Each path is a new rotation, seen through one point. The rows after it are directions, each followed by how far the rotation turns it, in degrees per step (0 if it stays put).
Each turn is a multiple of 5 degrees from 10 to 175, or 0.
Each row of a path follows its step; steps can be skipped.
path 1
step 2: |  0.377 |  2.190 | -0.804 | -1.507 |  1.636 |  0.216 |  1.655 | -0.976 |  2.359 |  0.551 | -0.551 |  4.407 | -0.054 |  0.122 |  1.053 |  2.134 | -3.585 | -0.709 |  0.755 |  0.388 | -0.721 | -1.063 |  0.250 |  0.217 |  1.853 |  0.602 |  1.451 | -0.693 | -1.742 | -1.657 |  1.665 |  0.519 |  0.703 | -0.129 |  0.108 |  0.112 |  0.112 | -0.353 |  1.304 |  1.380 | -0.276 | -0.518 |  1.362 |  0.198 | -1.744 |  3.988 |  1.337 |  0.885 |  0.230 |  1.856 | -2.264 |  1.694 |  1.678 |
step 3: | -0.895 |  2.641 | -1.565 | -0.303 |  0.893 | -1.933 | -0.989 |  2.223 | -0.715 |  0.225 | -0.868 |  2.388 | -1.933 |  1.107 | -2.602 |  1.354 |  0.862 | -0.297 |  0.763 |  2.589 | -2.746 | -3.506 | -0.268 | -1.074 | -0.490 |  1.484 |  1.625 | -1.719 |  0.707 | -0.023 |  0.433 |  1.416 | -0.433 | -0.124 |  0.897 | -0.952 | -0.882 |  0.477 | -0.307 | -0.219 | -3.411 |  1.181 | -1.591 |  2.585 | -0.309 |  3.375 |  0.664 |  0.056 | -1.301 |  0.127 | -0.670 |  0.374 | -0.288 |
step 4: | -2.676 |  2.446 |  0.228 |  0.095 | -1.599 | -1.231 | -0.607 |  2.941 |  0.769 | -0.339 | -0.118 |  0.065 | -0.246 |  0.294 | -3.314 |  0.541 |  0.063 | -1.273 | -0.159 |  1.937 | -2.438 | -0.783 | -2.987 |  0.112 |  0.226 | -1.955 | -1.369 | -2.307 | -2.139 | -0.703 |  0.473 |  1.449 | -2.648 |  1.845 |  1.190 |  0.434 | -1.301 | -0.226 |  1.425 |  1.817 | -0.636 |  1.030 |  2.287 | -3.068 |  0.407 |  1.493 | -0.588 | -0.263 |  0.306 | -2.246 | -0.631 | -0.749 | -1.278 |
step 5: |  0.827 |  2.794 |  0.186 |  0.108 | -0.064 | -2.022 | -0.478 |  0.801 |  2.443 | -1.741 | -0.155 | -0.211 |  2.561 | -2.219 | -2.071 |  1.926 | -2.392 |  0.340 |  1.280 |  0.472 | -2.346 |  0.313 | -1.996 | -1.404 |  0.347 |  2.322 | -2.417 |  1.704 | -0.333 |  1.076 |  1.110 |  2.804 | -0.547 |  0.369 |  0.309 |  0.167 |  0.692 |  3.961 |  0.491 | -0.385 |  0.927 | -0.609 | -0.820 | -2.721 |  0.142 |  0.567 |  0.823 |  0.480 |  0.599 | -1.643 |  0.069 | -0.436 |  1.545 |
step 6: |  1.245 |  2.222 | -0.112 |  0.815 | -0.918 | -1.175 | -0.861 |  0.649 |  0.191 |  2.556 | -0.276 |  1.171 | -0.965 |  1.867 | -0.836 |  3.374 |  1.088 | -0.272 |  1.952 |  2.830 |  1.513 | -0.613 |  0.407 | -2.243 | -1.420 |  1.473 | -1.372 |  1.593 | -3.359 |  1.423 |  1.038 |  3.425 |  0.749 | -2.118 | -0.437 |  1.772 |  0.488 |  0.821 | -0.100 |  1.135 |  0.790 |  0.824 | -1.098 | -1.723 |  0.617 | -1.652 | -1.153 |  1.915 | -1.144 |  0.272 |  1.768 | -0.171 |  1.353 |
step 7: | -0.530 |  0.653 |  0.680 | -0.774 | -2.004 |  0.135 | -0.351 | -1.095 |  0.982 | -0.433 | -2.947 |  0.809 |  0.288 |  0.591 | -0.294 |  1.520 |  2.856 | -1.622 |  0.480 |  1.068 | -0.009 | -0.724 |  0.338 | -0.055 | -0.466 | -1.326 |  1.303 |  1.457 | -3.596 |  1.072 |  3.311 |  1.656 |  1.496 | -0.179 |  0.919 | -1.251 |  0.764 | -2.228 |  2.524 | -0.308 |  1.530 |  2.217 | -0.798 | -1.856 | -0.069 |  1.180 |  0.955 | -2.055 |  2.527 |  0.853 |  0.491 | -1.955 |  2.603 |
step 8: | -0.055 | -0.134 |  2.859 | -2.483 | -0.495 | -1.211 | -0.152 | -1.785 |  2.562 |  0.007 | -0.650 |  2.337 | -0.721 | -1.929 | -2.302 |  1.898 | -0.476 | -1.980 |  0.833 |  1.013 | -2.142 | -1.841 | -0.595 | -2.145 | -0.202 |  0.863 |  1.544 |  1.052 | -0.562 | -0.417 |  0.034 | -1.327 | -2.003 | -0.828 | -0.500 | -0.612 | -0.616 |  0.231 | -0.335 | -1.841 |  2.023 |  2.669 |  1.213 |  2.154 |  2.200 | -0.882 |  0.755 | -2.635 |  0.474 |  1.891 |  1.375 |  0.460 |  2.472 |
step 9: |  1.126 | -1.061 | -0.189 | -3.222 |  0.372 | -0.457 | -1.355 | -2.873 | -0.311 |  0.024 |  1.355 |  2.160 | -1.434 | -2.787 | -2.102 |  2.440 |  0.802 | -1.135 | -0.410 |  2.666 | -0.647 | -2.048 |  0.917 | -1.052 | -1.053 | -0.938 | -0.075 | -1.205 | -0.104 |  1.167 |  0.192 | -0.133 | -1.679 | -0.780 |  0.973 | -2.566 |  1.173 | -0.421 |  0.612 |  2.983 | -0.679 |  0.276 |  0.575 |  0.377 |  1.557 | -1.185 | -2.996 |  0.166 | -0.439 | -2.674 | -2.176 | -0.167 |  1.489 |
step 10: | -0.268 |  1.481 | -0.800 |  0.144 |  0.362 |  1.205 | -3.282 | -3.749 | -3.150 | -1.063 |  2.488 |  1.993 |  1.474 | -0.439 |  1.616 |  0.684 |  0.808 | -1.816 |  1.188 |  1.045 | -0.929 | -0.906 | -3.623 |  0.275 |  0.602 | -1.108 | -0.371 |  0.009 |  0.598 |  1.161 |  1.200 |  1.145 | -2.542 |  0.934 | -2.008 |  0.664 |  0.489 |  1.774 |  2.288 |  0.639 | -0.611 |  2.241 |  0.142 | -0.595 |  0.765 | -0.164 |  0.321 | -1.629 | -0.218 | -1.250 | -1.898 | -2.046 |  1.071 |
step 11: | -2.137 |  0.557 |  1.181 |  0.588 |  0.956 | -1.701 |  0.247 | -4.443 | -0.034 | -0.309 |  0.216 |  1.472 | -1.178 |  1.221 | -0.973 |  1.179 | -1.305 |  0.558 |  0.960 |  1.175 |  0.315 |  1.256 | -3.668 |  0.231 | -0.257 |  0.970 |  2.074 | -0.228 |  0.463 |  3.357 | -0.453 |  1.354 | -0.511 | -0.369 | -0.968 |  2.395 |  0.084 |  1.455 | -0.171 |  1.039 |  2.950 |  0.093 |  2.618 |  0.160 | -2.113 |  1.536 |  0.691 |  1.574 | -1.619 | -0.082 | -1.601 | -0.639 |  1.725 |
Directions:
| -0.232 |  0.144 | -0.154 | -0.415 | -0.122 |  0.211 |  0.185 |  0.083 |  0.439 |  0.386 |  0.420 | -0.515 |  0.709 | -0.269 |  0.063 |  0.038 |  0.983 | -0.058 |  0.414 | -0.547 |  0.052 | -0.172 |  0.487 |  0.211 | -0.040 | -1.028 | -0.135 |  0.041 | -0.470 | -0.284 |  0.180 | -0.524 | -0.117 |  0.215 | -0.501 | -0.237 | -0.187 | -0.515 |  0.933 |  0.205 | -0.184 | -0.533 |  0.255 | -0.872 |  0.080 |  0.686 | -0.363 |  0.387 | -1.059 | -0.242 | -0.051 | -0.231 |  0.482 | : 135
|  0.053 | -0.218 |  0.293 |  0.064 | -0.333 | -0.141 | -0.710 | -0.302 | -0.289 |  0.338 | -0.083 |  0.077 | -0.340 | -0.078 | -0.145 |  0.981 | -0.247 |  0.505 |  0.556 |  0.001 |  0.183 |  0.429 |  0.166 | -0.291 | -0.223 | -0.699 |  0.588 | -0.416 |  0.180 |  0.036 | -0.562 |  0.204 |  0.349 |  0.370 |  1.131 |  0.163 |  0.021 | -0.710 | -0.377 | -0.213 | -1.343 | -0.003 | -0.562 | -0.225 |  0.284 | -0.279 | -0.426 |  0.330 | -0.387 | -0.275 |  0.547 | -0.352 | -0.127 | : 125
| -1.559 | -0.530 |  0.500 |  0.364 |  0.230 | -0.909 | -0.090 |  0.194 |  0.706 |  0.226 | -0.045 | -0.453 | -0.088 |  0.307 | -1.065 | -0.320 |  0.843 |  0.170 | -0.067 | -0.234 | -0.595 |  0.213 |  0.065 |  0.146 |  0.303 | -0.374 |  0.154 | -0.222 |  0.376 |  0.258 | -0.073 |  0.104 | -0.046 |  0.223 |  0.255 | -0.027 |  0.029 | -0.601 | -0.307 | -0.482 |  0.410 |  0.242 |  0.464 |  0.582 |  0.522 |  0.236 |  0.303 | -0.255 |  0.423 | -0.024 |  0.006 |  0.033 |  0.071 | : 90
| -0.117 |  0.240 | -0.455 | -0.299 |  0.349 | -0.595 |  0.108 |  0.156 | -0.050 |  1.161 |  0.618 | -0.196 |  0.048 |  0.287 |  0.546 | -0.585 | -0.184 |  0.045 |  0.388 |  0.671 |  0.727 | -0.549 |  0.825 |  0.025 |  0.273 |  0.053 | -0.213 | -0.073 |  0.080 | -0.012 | -0.099 |  0.236 |  0.442 |  0.273 |  0.446 | -0.408 |  0.149 |  0.584 | -0.508 | -0.241 | -0.180 |  0.295 | -0.323 | -0.133 |  0.830 | -0.138 | -0.110 |  0.019 |  0.217 | -0.235 | -1.139 |  0.213 |  0.825 | : 110
|  0.234 |  0.144 |  0.671 |  0.786 |  0.199 | -0.152 | -0.556 |  0.284 | -0.361 |  0.442 | -0.022 |  0.276 |  0.645 |  0.449 |  0.299 |  0.207 |  0.304 |  0.659 |  0.220 |  0.070 | -0.494 | -0.465 | -0.022 | -0.015 | -0.788 | -0.152 |  0.453 |  0.512 | -0.129 | -0.542 |  0.044 | -0.292 | -0.681 |  0.657 | -0.445 | -0.585 | -0.141 |  0.836 |  0.026 | -0.451 |  0.098 |  0.161 | -0.071 |  0.382 |  0.543 | -0.630 |  0.735 |  0.001 | -0.788 |  0.449 |  0.095 |  0.004 | -0.464 | : 155
